[113 166 151 120 111 139 151 113 104 145 163 128 163 170  73 138 210 194
  88  58] -> j668
[119 122 126 140 132 117  91 121 130 140 161 143 118 116 129 124 127 120
 164 129] -> j455
[163 113  73 138 151 104 194 120 139  88 210 111 145 166 151 113  58 129
 163 170] -> j188
[129 130 119  91 127 140 116 122 141 120 132 118 129 161 126 164 117 124
 143 121] -> j191
[143 126 127 164 140 132 120 140 161 125 117 122  91 116 119 121 118 129
 130 129] -> j364
order: [128 163 170  73 138 210 194  88  58 113 166 151 120 111 139 151 113 104
 145 163]
j668
order: [129 164 120 127 124 129 116 118 143 161 140 130 121  91 117 132 140 126
 122 119]
j455
order: [143 118 116 129 124 127 120 164 129 119 122 126 140 132 117  91 121 130
 140 161]
j455
order: [122 130 132 164 143 116 119  91 124 140 121 129 161 120 117 129 118 127
 140 126]
j455

[167 147 114 151 114 143 164 123 144 150 136 106 120 158 124 165 165 178
 128 114 142 133 132 137 122 119  96 148 183 152 144 142 139 118 133 146
 135 158 120 146 173 145 149 187 111  84  97 143 133] -> j618
[107 110 152 111 124 109 134 152 117 136 142 159 156 129 114 150 166 141
 125 133 105 132  97 112 136 146 143 107 115 151 129 114 126 142 125 125
 143 141 141 122 131 108 123 117 113 117 140 149 126] -> j103
[141 136 166 153 135 138 109 122 157  90 132 103 156 155  99 103 119 161
 147 100 142 121  99 164 117  94 139  98 118 173 149 120 102 133 139 138
  80 120 150 117  97 138 108  84 143 157 152 127  98] -> j801
[143 107 129 159 105 141 132 125 112 123 141 131 141 124 110 125 126 152
 122 124 143 109 111 150 114 113 126 107 151 152 129 115 136 114 142 133
 136 166 117 117 117 108 146  97 140 156 142 149 134] -> j361
[146 165 139 114 187 128 133 146 178 142 106 132 133 158 158 135 118 120
 144 133 114 165 143 122 151 152 142 142  97 136 149 147 123 173 111 137
 114  84 167 144 148 164  96 183 145 119 150 124 120] -> j850
[137 162 137 102 179 114 141 149 176 143 115 120 118 159 142 111 124 136
 147 137 112 147 157 132 133 137 139 139  92 135 120 161 132 164 120 153
 108  78 153 157 154 149 106 166 131 109 144 121 128] -> j697
[132 107 117 142 103 131 140 128 104 136 142 135 125 116 117 127 132 141
 118 135 136 109 128 137 114 122 122 120 149 132 112 124 146 111 139 134
 148 161 107 127 130 104 153 111 128 138 129 144 145] -> j975
[161 105 101 161 125 155 131 124 105 147 107 164 143 110 155 172 105 105
  98 130 126 140  98 109 144 156 120 116 151 133 161  95 135 135 106 101
 169 169 130  98 128 122 128 162 162 153 147 157 135] -> j592
[137 106  98 141 115 144 125 119  95 144 110 159 131  99 154 171 115  91
  98 132 123 139 108  96 146 157 117 131 149 109 150  98 131 123 107  94
 169 160 120 102 128 123 131 159 142 134 123 140 135] -> j405
[133 120 144 106 136 139 146 151 114 137 146 113 122 135 158 128 114 183
 133 119 111 123 148 118 165 145 173 164 133 142 132 150  84 143 144 142
 167 142 147 158 120 178 187 165 152 149 124  96  97] -> j407
[160  82  82 153 110 137 127 115  94 136  93 145 126 101 128 141  82 110
  81 116 110 112  82 109 114 130 103  85 133 136 132  83 131 121  94 101
 151 159 110  86 117  92 117 138 153 146 148 154 127] -> j585
order: [ 84  96  97 106 111 114 114 114 118 119 120 120 122 123 124 128 132 133
 133 133 135 136 137 139 142 142 142 143 144 144 145 146 146 147 148 149
 150 151 152 158 158 164 165 165 167 173 178 183 187]
j850
order: [157 147 153 150 117 141 173 164 103  98 142 103 136  94  99 138 117 143
 139  99  97  80 102 138  84 133  98 152 156 120 122 135 132 108 166 119
 121 157 139 118 127  90 155 138 149 109 100 120 161]
j801
order: [120 124 150 119 145 183  96 164 148 144 167  84 114 137 111 173 123 147
 149 136  97 142 142 152 151 122 143 165 114 133 144 120 118 135 158 158
 133 132 106 142 178 146 133 128 187 114 139 165 146]
j850
order: [ 97 105 107 107 108 109 110 111 112 113 114 114 115 117 117 117 122 123
 124 124 125 125 126 126 129 129 131 132 133 134 136 136 140 141 141 141
 142 142 143 143 146 149 150 151 152 152 156 159 166]
j361

[182 200 116 160 110  80 218 129  92 163] -> j674
[200  92  79 129 163 116 110 217 160 182] -> j345
[200  79 182 218  92 163 160 129 110 116] -> j671
order: [116 200  79 182 218  92 163 160 129 110]
j671
order: [ 79  92 110 116 129 160 163 182 200 217]
j345
order: [116 110 129 160 163  92 218 182  79 200]
j671
order: [ 92 163 182 200 116 160 110  80 218 129]
j674
order: [ 92 163 160 129 110 116 200  79 182 218]
j671

[ 75 123 168 129 136 124 138  93 157]  j941
[ 93 124 157 136 122 138 129  75 168]  j410
[170 124 132 135 107  98 139 165 140]  j586
[190 131  92 134 127 120 119 173 104]  j316
[115 112 158 130 137  96 141 128 158]  j352
[139 165 135 124 141 132 107  98 170]  j897
[130 157  96 128 158 115 137 141 112]  j817
[ 62 122 155 111 126 144 135  76 146]  j414
[187 132  90 130 125 123 119 170 102]  j564
[ 61 116 144 102 139 144 131  75 138]  j808
order: [ 75 138  61 116 144 102 139 144 131]
j808
order: [157  93 138 124 136 129 168 123  75]
j941
order: [157  75 123 168 129 136 124 138  93]
j941
order: [130 128 141  96 137 158 115 112 158]
j352
order: [140 170 124 132 135 107  98 139 165]
j586

[118 146  75 167 125 107 155 118 130 118 144 141 109 132 150 139  93 146
 163 116 100] = j273
[167  93 150 132 116 125  75 139 118 146 129 130 142 127 135 138 125 131
 132 139 132] = j337
[167  93 150 132 116 125  75 139 118 146 144 100 155 118 145 118 130 141
 109 107 163] = j634
order: [ 75  93 116 118 125 125 127 129 130 131 132 132 132 135 138 139 139 142
 146 150 167]
j337
order: [ 75  93 100 107 109 116 118 118 118 125 130 132 139 141 144 145 146 150
 155 163 167]
j634

[116 153 140 200 170 150 160 170 139 192 151  94 213 120 142 159 204] = j57
[ 97 110 132 126 117  98 134  92 139 120 117 149  98 128 149 136 144] = j307
[122 127 125 182 168 168 163 148 157 165 135 117 198 131 130 146 185] = j206
[149 136 139  98 117 126 120 110 134  99 117 149  92 132 144 128  97] = j874
[102 155 157 103  77  63  76 134  79 100 102 104  63 107 144 121  64] = j681
[119 153 139 197 171 153 161 163 142 187 146  92 212 115 145 160 204] = j694
[103 149 158 111  84  77  85 140  91 103 104 117  71 121 142 122  67] = j532
[ 89  94  97 138 108  95 113 166  86 164 179 131 129 157  66  98 134] = j3
[142 100  81  88 112  93 118 129  85 159 210 145 109 147  70 101 146] = j363
[150 150 147  90 105 101 108 119 113 107 132 144  76 130 147 129  91] = j563
[156 118 104 107 139 136 140 108 131 137 158 137 133 128 115 125 152] = j669
[121 103 117 105  85  71  84  77 149 142  67  91 140 158 111 103 122] = j513
order: [ 77 103 104 103  91  84 111  71  67 122  85 121 117 142 149 140 158]
j532
order: [144 128  97 149 136 139  98 117 126 120 110 134  99 117 149  92 132]
j874

[126 115 106 128 122 125 135 129 121 123 123 122 117 115 140 125 103 121
 149 121 168 137 122 113 134 126 122 145 109 127 130 139 100] -> j670
[152 132 137 119 132 137 105 112 139 143 136 136 136 108 129 130 135 150
 105 124 105 158 118 128 120 135 119 135 118 170 126  92 147] -> j780
[125 153 108 122 156 118 114 142 133 125 128 149 147 157 114 124 129 127
 162 120 151 126 135 106 158 111 112 125 129 134 133 125 119] -> j124
[126 137 109 126 159 114 117 130 125 127 152 119 132 131 134 126 151 125
 136 118 132 136 131 118 146 112 115 120 133 142 128 116 149] -> j867
[129 102 100 141 106 114 116 124 139 112 137 100 107 106 135 125 117 120
 121 120 151 139 119 105 140 132 157 167 104 143 129 167  98] -> j45
[175 123 114 126 121 140 143 105 172  99 105 131 154 122 168 122 127 155
 135 131 140 117 131 104 131 135 114 129 131 123 122 141 131] -> j9
[128 112 115 123  96 130 131 127 129 126 127 118 129 112 132 134 124 121
 122 124 127 130 117 119 123 136 148 150 139 134 129 123 121] -> j368
[154 123 140 122 105 141 121 143 156 140 131 131 131  99 122 127 117 126
 122 114 131 135 123 135 131 168 131 172 105 175 129 114 104] -> j495
order: [129 122 130 115 122 127 109 135 103 126 121 139 100 140 122 122 106 121
 137 125 123 123 125 121 149 115 113 128 126 117 145 134 168]
j670
order: [104 154 123 140 122 105 141 121 143 156 140 131 131 131  99 122 127 117
 126 122 114 131 135 123 135 131 168 131 172 105 175 129 114]
j495
order: [131 151 117 125 130 133 134 126 142 126 128 126 119 127 125 112 116 120
 137 115 159 118 132 132 149 131 146 136 114 136 118 152 109]
j867

[102  81  85 204 192  65 102 116 108  55 138 183  64 182 201 105  67 117
  64 114 195 169 152  55 136  76 155 190 138  95 102 140  60  88 132 177
  66 198 163 194 116] = j553
[140  60 163 102 116 169 198  95 183  55 152 102 136  66 132  63 102  88
  81 190 201 192 108 195 194 204 138 155 105 177 117  64  76 116 114  67
  65 138  55 182  85] = j827
[116  60 152 114 194 140 108 198  95  66  76 182 195 132 183 138 105 190
 170 163 102 117 102  67 136  55 192  63 177 102 155 204  64  65  81 138
 201  88  85  55 116] = j969
order: [116  55  85  88 201 138  81  65  64 204 155 102 177  63 192  55 136  67
 102 117 102 163 170 190 105 138 183 132 195 182  76  66  95 198 108 140
 194 114 152  60 116]
j969
order: [ 85 182  55 138  65  67 114 116  76  64 117 177 105 155 138 204 194 195
 108 192 201 190  81  88 102  63 132  66 136 102 152  55 183  95 198 169
 116 102 163  60 140]
j827
order: [108 198  95  66  76 182 195 132 183 138 105 190 170 163 102 117 102  67
 136  55 192  63 177 102 155 204  64  65  81 138 201  88  85  55 116 116
  60 152 114 194 140]
j969
order: [ 55  55  60  63  64  65  66  67  76  81  85  88  95 102 102 102 105 108
 114 116 116 117 132 136 138 138 140 152 155 163 170 177 182 183 190 192
 194 195 198 201 204]
j969
order: [ 55  55  60  64  64  65  66  67  76  81  85  88  95 102 102 102 105 108
 114 116 116 117 132 136 138 138 140 152 155 163 169 177 182 183 190 192
 194 195 198 201 204]
j553

[120 123 161 180  92 108] : j899
[133 124 104 125 166 129] : j542
[118 128 129  70 128 127] : j431
[134 105 124 111 116 199] : j480
[128 128 128 129 128 127] : j222
[140 153 120 135 163 199] : j79
[128 128 128 129 128 118] : j613
[141 120 163 135 199 153] : j251
[124 140 166 161  84 146] : j49
[140  84 146 161 125 166] : j391
order: [120 135 141 153 163 199]
j251
order: [199 163 135 120 153 140]
j79
order: [ 84 124 140 146 161 166]
j49

[ 86  64  81 140 106 164 174 176 110 156 149 182 162] -> j500
[200 154 118  65  99 110  95  99 121 115 128  97  59] -> j372
[144 165 172 121 167 141  97  96  88 149 163  92 112] -> j119
[169 119 101  72  90 140 119 122 106 137 149 132  79] -> j676
[112  93 146 152  77 183 104 155 108  97 141 146 110] -> j15
[169 101 119  91 149 107 137 119  79 140  72 122 132] -> j665
[106 122 101  72 119  91 140 132 137 149 169 119  79] -> j587
[112  92  97  88 149  95 172 167 165 163 144 121 141] -> j118
[123 160 152 160 148  85 117 115 173  89  81 103 145] -> j695
order: [110 112  93 146 152  77 183 104 155 108  97 141 146]
j15
order: [ 72  79  91 101 107 119 119 122 132 137 140 149 169]
j665
order: [132  79 149 169 101 137 122 106 140 119  72 119  90]
j676
order: [121  97 112 165 149 167  92 172 141  96  88 163 144]
j119
order: [ 72  79  91 101 106 119 119 122 132 137 140 149 169]
j587

[157 114 123  80 138 131 131 120 112 140 125  80 140 115 166 129 119 128
  92 117] = j196
[ 80 120 115 112 130 128 114 157 125  80 137 140 129 140 131 123  92 117
 166 119] = j101
[165 174 204 148  93 130 136 125 176 150 113 109 121 160 137 154 129 134
 157  67] = j992
[120 129 140  92 119 138  80 157 123 130 115 114 166  80 131 140 128 112
 117 125] = j582
order: [ 80  80  92 112 114 115 117 119 120 123 125 128 129 130 131 137 140 140
 157 166]
j101
order: [117 157 114 123  80 138 131 131 120 112 140 125  80 140 115 166 129 119
 128  92]
j196
order: [ 67  93 109 113 121 125 129 130 134 136 137 148 150 154 157 160 165 174
 176 204]
j992
order: [128  80 120 115 131 117 140 166 114 123 125 112 138  92 157 119  80 130
 129 140]
j582
order: [ 67 157 134 129 154 137 160 121 109 113 150 176 125 136 130  93 148 204
 174 165]
j992
order: [125 117 112 128 140 131  80 166 114 115 130 123 157  80 138 119  92 140
 129 120]
j582

